(in the rows, 128 means zero)
A single turn carries every row of the set below to another of its rows. Some are shown first; where does it send the rows asked next?
Z871: [106 124 142 131  83  93 146 166 135 141 103 131 108 123 125 148  97 178
 117 121 112 100 144 157 131 105 118]
Z115: [ 88 141 135 133 129 145 169 102 159 118 158 143 114 152 152 151 132 144
 120 120 122 130 136 136 127 107 119]
Z797: [123 108 156 140 147 114 125 149 128 114 113 131 145 122 123 144 117  98
 114 124 102  96  70 178 128 123 107]
Z758: [147  90 139 171 127 125 140 158 103 101 122 125 147 110 136 140 130 117
 105 103 105 107 103 171 142 108  99]
Z277: [142 128 120 148 109 133 123 120 126  69 140 134 124 136 126 158 145 153
 149 142 109 129 133 168 101 103 106]
Z472: [125 145 114 160 163 140 151 122 119 120 106 144 101 116 180 167 103 166
 147 110 154 135 130 119 133 136 127]
Z274: [101 133 109  97 130 149 120 137 116 147 124 130 119 144 134 163 122 135
 169 130 155 136 136 106 143 148 155]
Z285: [125 106 121 155 103 124 153 139  99 148  85 130 121 109 154 146 105 130
 155 164 124  79 107 150 125 117 132]
Z58: [ 93 102 158 107 118 129 134 141 127 121  90 119 130 103 151 137 145 161
  94 134 148 107  96 175 119 109 122]
Z728: [100 129 134 112 147 113 113 130 157  90 139 149 133 160 141 156 126 173
 119 111 112 129 116 135 128 156 107]
Z138: [111 129 130 122 123 132 113 156 131  73 142 143 127 138 152 152 137 157
 105  94 117 159 132 126 129 151 105]
Z320: [141 111 126 126 126 156 126 174  97 146 109 107 133 115 159 118 112 168
 127  91 137 122 138 172 144  99 124]
Z267: [ 97 143 136 144 122 125 117 146 148  85 100 154 121 147 156 139 152 122
 135 154 115 130 109 148  94 107  89]
Z318: [116 123 123 141 123 142 139 208 128 122 132 122 138 129 154 169  95 131
 101 165 102 102 110 121 131 126 109]
Z299: [100 116 110 137 121 149 140 156 125 143 110 118 112 145 142 157 117 158
 154 139 169 139 150 100 148 155 124]
Z414: [127 118 110 117 131 148 130 166 116 116 153 135 144 136 139 172  87 131
 110 153  88  90 122 141 142 107 149]
Z973: [188 121 130 126 150 118 108 154 114 105  99 113 140 130 166 151 117 145
 132 107 151 125 106 163 118 107 120]
Z685: [ 80 141 121 153 166 137 125 118 149 124  99 106 101 123 157 132 140 101
 142 111 123 144 114 127 129 132 100]
Z25: [142 127 146 152 114 145 119  91 126 118 123 120 128 126 121 103 124 123
 152  86 148 130 120 126 125 145 111]
Z263: [121 170 123 136 132 174 105 117 129 142 111 104 139  90 112 137 127 116
 124 137 122 101  97 118 126 141 119]
Z545: [104 142 157 113 153 167 133 115 118 135 121 144  96  95 137 176 134 148
 127 127 150 131 116 108 112 141 130]
Z330: [129 137  87 152 159 131 131 205 131 115 129 120 123 124 146 105 118 113
 121 119 128 127 126 139 150 114 132]
Z765: [105 145 150 152 106 114 138  98 129 122  93 123 134 119 134 108 133 128
 150 100 141 128 103 118 139 150 103]
Z608: [ 99 122 111 148  84 139 131 154 152 146 117 141 106 111 155 111  84 133
 118 137 137 109 128 137 112  91 100]
Z863: [166 151 131 113  92 109 111 131 124 129 118 130 126 113 107 166  90 131
 147 144 119 114 124 117 123  92 115]
Z790: [122 140 171  91 144 123 117 166 122 153  72 104 136 126 124 145 102 156
 131 135 130 111  98 160 138 124 118]
Z271: [128 155  94 185 131 160 132 116 126 122  88 106 142 107 143 126 102 140
 121 127 128 103 129 126 157 128 116]
Z189: [139 142 136 121 148 104 119 151 114 115 122 111 135 139 107 108 107 148
 154 118  93  95 135 148 145  92 148]
Z674: [117 127 136 114 153 119 137 161 135 122 130 109 127 117  71 141 134 145
 110 162 117  99 122 135 157 124 136]
Z183: [103 132 156 145 123 133 129 208 127 121 114  94 112 114 121  89 120 138
 123 128 117 119 126 134 117 116 108]
Z689: [140 171 148 138 128 128 155 142 145  99 143 122 113 147 150 178 126 122
 134 120 128 165 123 109 120 128  99]
Z370: [ 96 116 117 139 145 134 151 146 135 143 132 158 140 135 128 190 134 152
 123 117 169  96 118 147 142 108 149]
Z68: [127 126 128 152 151 138 132  90 120 110 127  86 110 111 112 163 150 139
 146 112 116 139 141 127 141 127 106]
Z508: [154 137 143 107 115 123  94 185 133 147 121 142 107 139 135 140  94 120
 131  98 118 119 135 142  98  99 122]
Z502: [157 103 139 140 111 161 120 153  90 143  97 128 115 111 141 145 107  96
 146 154 133  99 116 137 103 115 130]
Z312: [127 139 129 146 139 141 137 189 124 118 117 137 127 127 130 202 118 116
 123 114 181 140 111 133 127 129 136]

Z68 turns into Z689
Z277 turns into Z312
And these:
Z183 turns into Z871
Z728 turns into Z274
Z674 turns into Z863
Z758 turns into Z318

